In the rows, 128 means zero.
The rows of D fall into 4 groups, which share some directions, and each row is roughly a mix of its group's hidden directions.
D:
[[117 180 139 126 180 124 128  94 127 158]
 [133 132 172 190 131 158 115 102 138 121]
 [188 143 152 132  89 165 135 135 122 110]
 [109  75  94 173 119 138  95 129 120 123]
 [ 98 130 148 174 133 123 164  84 154 109]
 [118  92  57 127 125 119 123 149 101 123]
 [119 190 168 126 101 150 150 124 114 141]
 [123 175 102 152 183 125 109 104 132 146]
 [100  85 102 138 128 126 159  84 160 148]
 [ 98 126  93  90 133 105 158 158  90 109]
 [ 62 125 111 119 170 103 134 109 132 145]
 [134  75  78 132 144 112 151 118 118 161]
 [116 163  76 139  91 139 103  96 112 136]
 [157  93 164 177 135 155 128 118 157 110]
 [138 108 120 115 177 174 129 140 176 141]
 [156 119 192 164 144 140 132 113 139 102]
 [105 117 139 167 114 118 159  89 164  92]
 [123  73 121 138 111 123 156 160 117 176]
 [173 158 165 161  98 145 160 124 125 117]
 [150 158 160 124 146 135 128 113  94 188]
 [152 170 151 100 115 122 142  80 103 155]
 [ 79 114 124 160 151 108 155  97 160 107]
 [156  99  78 167 139 133  86 121 118 131]
 [129 171 193  96 117 123 133 125 115 144]
 [178 133 121  87 106 140  99 160 102 145]
 [125 117 121  79 145 121  89 141  99 176]
 [119  89  62 120 124 105 136 136  96 122]
 [154 140 187 165 146 157 117 120 151 114]
 [117 100  82 113 136 173 135 156 165 143]
 [156 155  84 152 171 133 116  93 116 109]
 [132  70 100 110 153  89 147 113 146 114]
 [103 142 149  71 105 113 158 129 161 150]
 [108 117  78 108  76 133 121 130 158 153]
 [114 103  95 109 141 172  96 165 156 140]
 [118 126 146 166 106 136 149  74 160  99]
 [140 122 192 169 135 142 137  98 144 110]
 [159 159 150 177 108 139 168 117 138 103]
 [ 96 123 114  90 176 136  93 119 112 163]
 [105 116 106 104 175 113  93 134 111 173]
 [188 120  99 136  89 129 135 104 102 144]
 [123 121 139 142  90  99 141 111 150 192]
 [115 128  66 146  85 143 121 128 101 107]
 [119 121  76  83 133  80 130 118 114 143]
 [ 78 149 138 140 154 108 113 148 156 174]
 [ 87  88 145 115  91 118 145 148 152 163]
 [107 128  58 128 123 124 102 145  92 139]
 [191 116 143 100 149  92 116 110 147 130]
 [136 121 130 194 118 147  98  87 127 140]
 [187 137 147 120  92 163 125 156 116 110]
 [150 156 136 162 102 107 153  97  82 149]
 [121 162 202  99 119 130 139 132 123 138]
 [154 154 151 111 112 133  99 178  95  98]
 [125  91  95 142 172 138 138 123 135  75]
 [152 137 162 126 100 124 132 160  95 183]
 [173 114  91 106 121 125  77 155 120 142]
 [142 161 132 142 151 154  85 129  94  83]
 [146 175 177 117 165 123 125 118 127  94]
 [102 139  87  80 112 110 147 157  95 134]
 [166 127 116 180 153 154  98 137 102 106]
 [174 164 123 113 142 147 135  85  88 124]
 [115 135  75 174 122 134 106 105 164 145]
 [169 150 171 150 127 122 119 111  93 167]
 [ 84 149 127  76  98 111 160 138 123 145]
 [161 165 173 138 107 114 117 126  84 149]
 [136 130 189 124  89 170 145 119 119 111]
 [158 134 122 132 120 137 204 127 142 104]
 [139 128 117  87 146 122 108 182  93 158]
 [145 116 175 169 133 143 112  93 168 133]
 [148 165 115 121 156 163 117  99 163  88]
 [143 181 149 105 144 142  96 121 142  83]
 [118 174 135 127 175 110 127  99 125 174]
 [100 143 164 157 118 130 180  94 144 108]
 [116 104 109 148 101 135 153  72 166 144]
 [ 75 107 106 104 174 118 102 114 129 148]
 [144 161 133 136 147 153  75 120 108  82]
 [152 107 111  81 122 131  82 163 108 147]
 [ 80  94 109 145 170 136 129 159 155 137]
 [176 132 144 153  79 123 160 125 145 100]
 [192 139 154 133  95 167 117 125 120 124]
 [150 178 157 127 144 138 102 128 103  80]
 [141  97  55 151 147 119 120 128 119 137]
 [167 142  75 150 110 128 117 100 113 164]
 [109  95 163 113  94 115 126 180 137 100]
 [152 124 104 114 138 119  70 122 110 179]
 [117 131 101 127  79 115 133  71 150 152]
 [132 124 115 115 166 118 108 190  89 132]
 [132 159 131 134 154 153 100 140 101  66]
 [126 109 177  75 129 113 162 134 100 130]
 [ 73 103 122 158 141  99 136  93 156 118]
 [102 147 159 101  71 107 124 126 141 161]
 [ 86 114  89 170 126 166 113 155 119 120]
 [139 149 128 148 122 143  86 140  71  91]
 [136  78  72 144 114 140 142 104 138 103]
 [117 101  81 116 147  91 165 116  97 109]
 [103 147 119 129  77  91 115 128  88  98]
 [149 165 163 129 155 118 148  91 116 171]
 [156 150 171  89 138  89 155 100 132 126]
 [ 88 107 114 157 154  84 147  99 157 128]
 [125  99 129  94 102 138 121 179 152 170]
 [107 106 139 100 123  98 182 138 167 151]
 [176 157 154 137  85 157 154 130 125 107]
 [152 175 152 132 162 140 123 108 122  78]
 [131 171 103 142 126 133 116  94 130 189]
 [147 140 109 150  86 111 148  84 119  83]
 [121 102  84 109 126 172 125 160 164 148]
 [ 98 121 110 107 134 113 174 132 159  76]
 [ 91 114 107 106 171 112  93 109 121 167]
 [ 61 130 107 120 165 100 140 111 133 141]
 [ 94  86  70 115 123  95 128 118 122 136]
 [147 130 145 187 117 154  95  92 138 144]
 [105 138 123  75 138 112 162 169 106 105]
 [120 162 116  85 132 152 105 141 167  87]
 [148 125 139 126 183 144 131 142 104  72]
 [167 149 113 153 158 165 106 168 113 108]
 [ 77 120  92 142 141 163 131 173 135 115]
 [111 138 103  85  87 118 119 117 181 121]
 [120 116 119 104  99 120 128 127 161 198]
 [142 159 171 144 139  99 121 104  93  88]
 [151 130 188 161 126 151 118 105 166 131]
 [145 117 121 172  89 106 151 121 162  88]
 [131 126 140 126  67 111 108 174 126 161]
 [177 146 152 125 142 161  98 164 159 129]
 [158 112 147 145  73 110 150 105 139 166]
 [131 124 168 171 126 159 100 108 174 138]
 [157 149 120  90 141 138 107 170  91 161]
 [112 155 154 117 169 120 118 132 121  65]
 [106  96  72 153  88 126 135 128 104 142]
 [117 102  88 100 164 114  80 139 126 153]
 [150 136 179 119 129 151 136 133 190 137]
 [101 109  80 130 138 132  95 183 125 120]
 [186 159 158 134  92 139 136 133 105 149]
 [ 79 121 121 164 137 101 155  95 158 109]]
One row of each group comes first, with its name. Which group is each row after those in?
[ 97 119 131 174 134 104 159  89 162 109]	C
[102 129  97  92  79 114 120 124 168 150]	Z
[125 132 142 138 205 139 129 163 114 128]	B
[141 136 189 170 126 167 128 128 141 112]	E

[ 78 119 104 118 184 121 105 110 127 151]	C
[130 168 161 134 156 105 124  96 113  78]	Z
[ 83  98 112 121 136 124  64 145 124 122]	Z
[156  83 110 145 148 118  80 112 163 136]	E
[119 109 182 110 126  77 144 138 132 161]	Z
[134 113 117 120 178 166 124 118 182 147]	Z
[194 151 148 110 156 108  99 118 131 130]	E
[ 70 109 107 129 179 128 135 129 152 148]	B
[135  82 129 127  77 123 124 176 129 104]	B
[127 130  81 146 168 114  93 171 112 130]	B
[ 91  90 101 112 143 147  90 163 144 108]	Z
[113 147 114 151  93  99 109 102  82  93]	Z
[159  93  91 102 126 122  75 154 129 135]	C
[115  85  97 153 100 113 166 126 116 168]	Z
